Each row is where one point has got to under a steady rotation. How many steps took it there?
The counts run from 0 to 960.
| 133 | 124 | 119 | 134 | 130 | 155 | 101 | 129 | 147 | 122 | 112 | 142 | 169 | 143 | 125 | 139 |  93 | 103 | 110 | 137 | 122 | 120 | 119 | 141 | 128 | 142 | 120 | 117 | 114 | 117 | 159 | 139 | 168 | : 454
| 121 | 134 | 150 | 121 | 154 | 120 | 104 | 101 | 149 | 119 | 111 | 120 | 173 | 123 | 106 | 127 | 134 | 132 | 144 | 136 | 126 | 104 | 148 | 126 |  99 | 163 | 106 | 114 | 106 | 144 | 124 | 135 | 117 | : 484
| 125 | 153 | 131 | 126 | 152 | 142 |  86 | 123 | 146 | 137 | 118 | 107 | 172 | 117 | 126 | 133 | 125 | 142 | 112 | 126 | 129 | 104 | 132 | 124 |  97 | 168 | 129 | 128 | 115 | 127 | 146 | 149 | 132 | : 263
| 139 | 145 | 112 |  89 | 139 | 154 | 127 | 139 | 131 | 125 | 131 | 111 | 161 | 111 | 141 | 119 | 101 | 114 | 156 | 114 | 115 | 125 | 127 | 166 |  98 | 136 | 123 | 136 |  90 | 134 | 117 | 147 | 150 | : 10
| 119 | 111 | 112 | 118 | 133 |  82 | 128 | 137 | 150 | 126 | 140 | 137 | 116 | 170 | 141 | 113 | 145 | 121 | 145 | 131 | 125 | 119 | 114 | 138 |  84 | 143 | 149 |  95 | 109 | 130 | 132 | 147 | 115 | : 355
| 127 | 114 | 115 |  84 | 153 | 119 | 125 | 140 | 122 | 134 | 142 | 109 | 130 | 116 | 126 | 126 | 109 | 138 | 158 | 130 | 147 | 123 | 118 | 143 | 105 | 111 | 128 |  86 | 111 | 136 | 121 | 136 | 180 | : 214
|  83 | 158 | 110 | 107 | 132 | 122 | 122 | 126 |  98 | 129 | 114 |  98 | 144 | 117 | 101 | 138 | 100 | 115 | 151 | 130 | 140 | 143 | 131 | 143 | 111 | 137 | 131 | 134 | 107 |  94 | 145 | 127 | 131 | : 725
| 150 | 110 | 137 | 135 | 103 | 116 | 101 | 127 | 115 | 125 | 118 | 130 | 123 | 166 | 106 | 103 |  90 | 112 | 149 | 119 | 139 | 140 | 127 | 120 | 109 | 131 | 143 | 138 | 102 | 101 | 162 | 104 | 127 | : 114
| 134 | 128 | 109 | 142 |  97 |  95 |  99 | 133 |  98 | 106 | 117 | 120 | 138 | 160 | 123 | 122 | 143 | 159 | 112 | 131 | 112 | 110 | 112 | 145 | 130 | 150 | 163 | 115 | 113 | 112 | 141 | 138 | 120 | : 582
| 114 | 105 | 117 | 110 | 102 | 123 | 127 | 156 | 124 | 125 | 118 | 127 | 122 | 157 | 110 | 126 | 149 | 109 |  98 | 142 | 136 | 119 | 144 | 165 | 131 | 164 | 125 | 108 | 142 | 122 | 144 | 166 | 146 | : 374
| 143 | 118 | 120 | 103 | 151 | 129 | 107 | 155 | 152 | 159 | 116 | 137 | 149 | 139 | 126 |  94 | 113 | 135 | 168 | 132 | 121 | 122 | 124 | 112 | 107 | 148 | 113 |  85 | 120 | 121 | 115 | 142 | 124 | : 875
| 122 | 138 | 118 | 156 | 108 |  97 | 107 | 137 |  88 | 118 |  97 | 115 | 138 | 153 | 120 | 128 | 111 | 137 | 107 | 124 | 119 | 117 | 110 | 155 | 115 | 170 | 151 | 131 | 115 | 122 | 145 | 147 | 137 | : 587
| 143 | 135 | 126 | 142 | 116 | 136 | 100 | 132 | 135 | 107 | 103 | 129 | 171 | 136 | 109 | 122 |  94 | 115 | 123 | 132 | 116 | 122 | 120 | 148 | 151 | 119 | 135 |  92 | 115 | 108 | 151 | 121 | 173 | : 449
| 109 | 138 | 118 |  63 | 149 | 150 | 125 | 111 | 108 | 137 | 130 | 107 | 152 | 119 | 121 | 120 | 136 | 161 | 157 | 126 | 125 | 132 | 111 | 137 | 105 | 135 | 120 | 107 | 124 | 119 | 136 | 149 | 126 | : 736
| 120 | 155 | 111 | 115 | 145 | 153 | 115 | 124 | 123 | 120 | 113 | 118 | 145 | 140 | 131 | 109 | 130 | 161 |  98 | 118 | 141 | 135 | 132 | 122 | 134 | 159 | 104 | 125 | 116 | 136 | 157 | 180 | 135 | : 68
| 114 | 139 |  76 |  97 | 126 | 159 | 136 | 130 | 124 | 129 | 114 | 109 | 126 | 124 | 113 | 127 |  80 | 127 | 133 | 134 | 133 | 130 | 114 | 148 | 141 | 131 | 129 | 130 | 101 | 129 | 144 | 162 | 139 | : 202
| 129 | 130 | 118 | 125 | 142 | 133 | 125 | 136 | 133 | 116 | 109 | 112 | 128 | 146 | 126 |  96 | 129 | 155 | 106 | 123 | 151 | 129 | 153 | 128 | 130 | 159 | 102 | 129 | 105 | 160 | 137 | 177 | 138 | : 815
| 120 | 147 | 143 | 116 | 156 | 130 | 110 | 111 | 158 | 118 | 110 | 111 | 173 | 111 | 101 | 115 | 136 | 134 | 145 | 133 | 125 | 113 | 158 | 132 | 107 | 160 | 100 | 106 | 111 | 135 | 122 | 145 | 121 | : 483
| 173 | 108 | 132 | 109 | 116 | 130 |  98 | 125 | 144 | 125 | 115 | 135 | 112 | 178 | 118 | 129 | 141 | 132 | 153 | 134 | 155 | 110 | 122 | 110 | 124 | 112 | 124 | 133 | 132 | 120 | 165 | 150 | 111 | : 104
| 155 | 102 | 131 | 121 | 121 | 155 |  92 | 128 | 137 | 160 | 100 | 141 | 162 | 154 | 116 | 121 | 102 | 132 | 139 | 145 | 139 | 100 |  99 | 125 | 132 | 132 | 132 | 116 | 146 | 114 | 157 | 145 | 137 | : 652
| 155 |  87 | 118 | 111 | 128 | 117 | 101 | 124 | 139 | 132 | 138 | 139 | 133 | 141 | 123 | 127 | 114 | 118 | 134 | 157 | 160 | 104 | 108 | 137 | 119 | 102 | 150 | 126 | 110 | 136 | 152 | 131 | 171 | : 437
| 149 |  93 | 144 |  89 | 115 | 136 | 124 | 125 | 111 | 101 | 114 | 115 | 145 | 134 | 132 | 126 | 121 | 110 | 149 | 116 | 122 | 119 | 126 | 169 |  92 | 134 | 123 | 139 |  98 | 149 | 128 | 130 | 155 | : 759
|  86 | 145 | 116 | 105 | 129 | 131 | 122 | 110 |  96 | 131 | 118 | 107 | 138 | 125 | 101 | 143 |  88 | 113 | 146 | 129 | 140 | 140 | 119 | 148 | 105 | 141 | 135 | 140 | 102 | 104 | 149 | 128 | 123 | : 726
| 168 | 162 | 137 | 112 | 122 | 128 | 125 | 109 | 127 |  96 | 104 | 117 | 115 | 140 |  94 |  90 | 129 | 130 | 141 | 112 | 141 | 129 | 137 | 130 | 146 | 121 |  94 | 121 | 108 | 136 | 146 | 152 | 136 | : 89
| 115 | 145 |  87 |  91 | 129 | 166 | 138 | 133 | 131 | 143 | 130 | 110 | 130 | 118 | 113 | 114 |  84 | 133 | 144 | 135 | 138 | 131 | 123 | 156 | 127 | 132 | 131 | 126 | 110 | 127 | 134 | 171 | 138 | : 203
| 148 | 128 | 151 | 112 | 123 | 145 | 109 | 125 | 130 | 160 | 114 | 134 | 157 | 155 | 119 |  95 | 117 | 118 | 137 | 126 | 120 | 123 |  99 | 121 | 102 | 157 | 138 | 110 | 146 |  98 | 158 | 144 | 118 | : 124
| 156 | 128 | 128 | 115 | 130 | 130 | 127 | 140 | 127 | 125 |  98 | 113 | 120 | 120 | 105 | 113 | 100 | 146 | 159 | 138 | 154 | 109 | 166 | 131 | 121 | 155 |  94 | 128 | 125 | 148 | 133 | 162 | 164 | : 622
| 133 | 122 | 140 | 125 | 134 | 126 | 100 | 157 | 144 | 118 | 104 |  93 | 160 | 121 | 132 | 138 | 145 | 122 | 118 | 129 | 147 | 106 | 148 | 147 |  96 | 158 | 156 | 127 | 125 | 123 | 150 | 157 | 152 | : 42
| 142 | 104 | 125 | 113 | 127 | 149 | 117 | 151 | 163 | 109 | 125 | 114 | 153 | 138 | 137 | 141 | 115 | 112 | 129 | 132 | 144 | 117 | 159 | 167 | 114 | 131 | 133 | 120 | 117 | 134 | 141 | 152 | 173 | : 235
| 107 | 118 |  84 |  76 | 125 | 133 | 116 | 102 | 117 | 129 | 137 | 134 | 122 | 119 | 104 | 159 | 124 | 144 | 126 | 152 | 113 | 115 | 128 | 109 | 112 | 159 | 105 | 116 | 104 | 127 | 136 | 142 | 144 | : 932
| 128 | 135 | 112 | 119 | 148 | 142 | 110 | 126 | 158 | 132 | 118 | 150 | 165 | 136 | 116 | 104 | 105 |  94 | 119 | 134 | 115 | 126 | 121 | 131 | 128 | 154 |  94 |  99 |  95 | 135 | 129 | 140 | 149 | : 675
| 129 | 147 | 105 | 118 | 135 |  88 | 106 | 135 |  96 | 122 | 129 | 121 |  99 | 139 | 115 | 132 | 120 | 155 | 116 | 127 | 136 | 120 | 123 | 116 | 123 | 146 |  97 |  95 | 116 | 138 | 128 | 143 | 171 | : 605
|  93 | 154 | 103 | 108 | 131 | 121 | 114 | 140 |  99 | 122 | 103 |  96 | 140 | 114 |  98 | 141 | 103 | 112 | 148 | 131 | 138 | 140 | 126 | 135 | 133 | 131 | 125 | 128 | 104 |  91 | 146 | 126 | 127 | : 724
| 165 | 113 | 132 | 134 | 102 | 112 | 117 | 106 | 126 | 115 | 112 | 136 | 126 | 143 |  98 |  99 |  77 | 133 | 146 | 142 | 132 | 125 | 134 | 119 | 124 | 127 | 145 | 130 | 104 | 118 | 160 | 120 | 151 | : 641
| 119 | 115 | 112 | 113 | 152 | 134 | 110 | 139 | 174 | 128 | 131 | 146 | 159 | 154 | 122 | 120 | 133 | 135 | 137 | 132 | 128 | 123 | 152 | 141 | 129 | 146 |  88 |  77 | 114 | 134 | 115 | 143 | 127 | : 681
| 102 | 123 | 122 | 124 | 156 | 120 |  74 | 112 | 128 | 136 | 144 | 115 | 146 | 143 | 131 | 137 | 124 | 162 | 117 | 125 | 153 | 118 | 147 | 114 |  91 | 152 | 127 | 123 |  93 | 138 | 135 | 136 | 122 | : 269
| 125 | 171 | 135 |  95 | 125 | 149 | 122 | 126 | 100 | 131 | 124 | 111 | 137 | 144 | 118 | 118 | 111 | 113 | 164 | 101 | 128 | 139 | 101 | 165 | 107 | 125 | 121 | 131 | 123 |  99 | 142 | 140 | 115 | : 532
| 145 | 129 | 157 | 106 | 114 | 140 | 114 | 125 | 101 | 109 |  86 | 127 | 136 | 150 | 105 | 131 | 112 |  97 | 144 | 111 | 129 | 136 | 116 | 124 | 124 | 135 | 101 | 131 | 134 | 103 | 174 | 126 | 143 | : 314
| 102 | 126 |  90 |  93 | 129 | 123 | 115 | 133 | 143 | 128 | 131 | 130 | 132 | 137 | 109 | 157 | 157 | 127 | 138 | 159 | 140 | 121 | 149 | 106 | 137 | 138 | 128 | 129 | 111 |  94 | 165 | 149 | 120 | : 713
| 133 | 141 | 120 | 121 | 156 | 104 |  96 | 132 | 105 | 115 | 118 | 120 | 108 | 149 | 126 | 140 | 124 | 144 | 131 | 112 | 167 | 123 | 126 | 105 | 117 | 127 |  84 | 121 | 109 | 148 | 138 | 144 | 155 | : 78
|  91 | 147 | 107 | 120 | 102 | 124 | 116 | 126 | 113 | 127 | 136 | 122 | 136 | 147 |  90 | 146 | 111 | 127 | 128 | 143 | 123 | 129 | 157 | 177 | 121 | 154 | 139 | 122 | 123 |  92 | 123 | 133 | 121 | : 919
